Each named move below is a turn or a mirror, shown by a few rows before and after it. Which moves, in which order, take the first row of each later pair to the second? The first pair is answered.
kep:
[ 12  15  -7   4  15   9 -10  16  -2  -2 -16  18 -25 -11 -14]  ->  [ -8 -19 -15   2  13   9   1 -10 -11 -37  -8  -3   2   3  -5]
[ -2  -6   7  10  24  10   0  -1   3  21   3  19  21 -13 -14]  ->  [ -7 -19  11  10  27   9  -1  -9  -4   5   2  17  29  -6 -12]
[ 10  21  33  18  20   0 -14  20  -5  17  -3  49 -25  22  10]  ->  [-22 -20  28  13  10  -1   4 -12 -31 -32  12  21   2  43   7]
[-26  -7   2   2  -5 -11   3  15  16   4   0  34 -30  13  -8]  ->  [-31 -19   3  10  -9  -9   8   4   6 -10   9  28 -21  18  -6]
ved:
[ 13 -15 -10  14  20  10  -3  28  -8  -3  14  -2  14  -4 -22]  ->  [-19 -26  20  -5 -13   1  -3 -12 -18 -24   3   4   1   6   8]
[ 44  27   7  10   0 -18  -2 -13  34  43 -14  -7 -10  -7  -5]  ->  [ 21  17  26  -2 -13 -33  -2 -37  25  27 -18  -8 -14   1  22]
[ -1  -9  16 -26   1 -12 -25 -35 -16  19   3  -2 -11   3  35]  ->  [ 30   8  -8  -9  30   2 -23  -2  -5  39  11  -6   2  -4  -4]
[ -9  10  26 -22  -4 -11  -3  -5   9  17  -8  21 -14   4   2]  ->  [  6  12  12 -12  12  -2   0  14  17  31  -4  18  -2  -2 -18]
zom:
[-27   2  40 -19   0   3  17  -1  10 -13   7  10   2   8   3]  ->  [  6  33  16 -10 -17   7  -9  21  21  12 -12   8 -16 -23   7]
[ -7  -1  -1  24 -12 -10  -8 -11   4  -4  -1   9 -15  -1  10]  ->  [-13  -6   1  18 -13  -8  -9 -14   3  -9   1   9 -13   7  10]
[ 36  23 -33   5  32   9  -8  20  30   5   2 -35  20  -5 -22]  ->  [  4 -14  -3  -8  45  -5  13  -4  14 -22  23 -33  41  25 -22]
nim:
[  2  12   1   8 -12 -16 -16  -8 -10 -20  -7 -14   2  -5  21]  ->  [  9  23  -4  11 -10 -11 -14   7  -5 -11  -8  -1 -10 -11  12]
[ 36  44 -16   5 -20  20  -8  -5   1 -27 -27 -32 -11   1   9]  ->  [ 25  27 -11   0 -20  15  -4 -26  -7 -39 -20 -47  -5   9  17]
[ 12  -8 -37  18 -17  12  -1  15   1 -32 -14   4 -12 -15 -15]  ->  [  3 -23 -27  22  -7   6  -6  -4  -7 -37  -8 -21  12  -9  -2]
Then:
Between the rows of a pair lie 2 to 3 moves.
[-12  -7  28 -14  -1   9 -12 -29  -7  48  -6 -21  -1  17  43]  ->  [  5  10 -14  -1 -28  21 -22 -16  -4  40 -28 -25 -35  -9  36]	nim kep zom
[  2  27   6 -10 -26 -14  20  19  13   7 -26  42 -40 -13  25]  ->  [-24 -35  -9  -4 -19  -8  42 -11 -19 -53   4  -7  15   9  11]	ved kep
[ -8  30   4  45 -56   3 -25 -49   1   1 -35 -18 -48 -11  40]  ->  [ -1  49  18  40 -49   3 -25 -29   8  26 -32   7 -60 -13  32]	kep zom kep
[-18 -22 -11   7 -16  13   8  -6 -45 -42 -16 -27  16  -8 -13]  ->  [ -9  23  18  -9 -33   0  -1   2 -21  -5 -37  11 -27 -22  10]	kep ved
[ 12  30  12  -5   3 -19  -7  19  21  28 -17  14  -7  -9  -4]  ->  [-22 -16  22 -16 -13 -20   7 -25  -3 -19 -12  -6  10  13  13]	ved kep
[ 24 -23 -11  -6  23   9 -11 -17 -12 -23  24 -41  31   6 -23]  ->  [ -1 -28  34 -26  27  -9  11 -19  -4 -21  31  -5  16  18 -17]	kep zom ved
[ -2  20  17 -15 -23  -5  13   5  -3 -18 -27  50 -34 -16  18]  ->  [  0 -16  -3  -5  25   9  41  22  -4 -29  13  27  24   0 -34]	kep ved zom
[-24 -50  20 -35 -11   8  33 -15  -2   1  -7  31  13   9  24]  ->  [ -6 -26  20 -31  14  11  26  15  24  33  -2  57   3  -7   8]	kep ved zom
[-10 -10 -10   2 -18   9  -3 -19  -2 -22  -7 -10  12  -6  13]  ->  [  7   7 -18  11   0  11  -5  16  12  13  -2   3   5 -14  -7]	ved zom kep
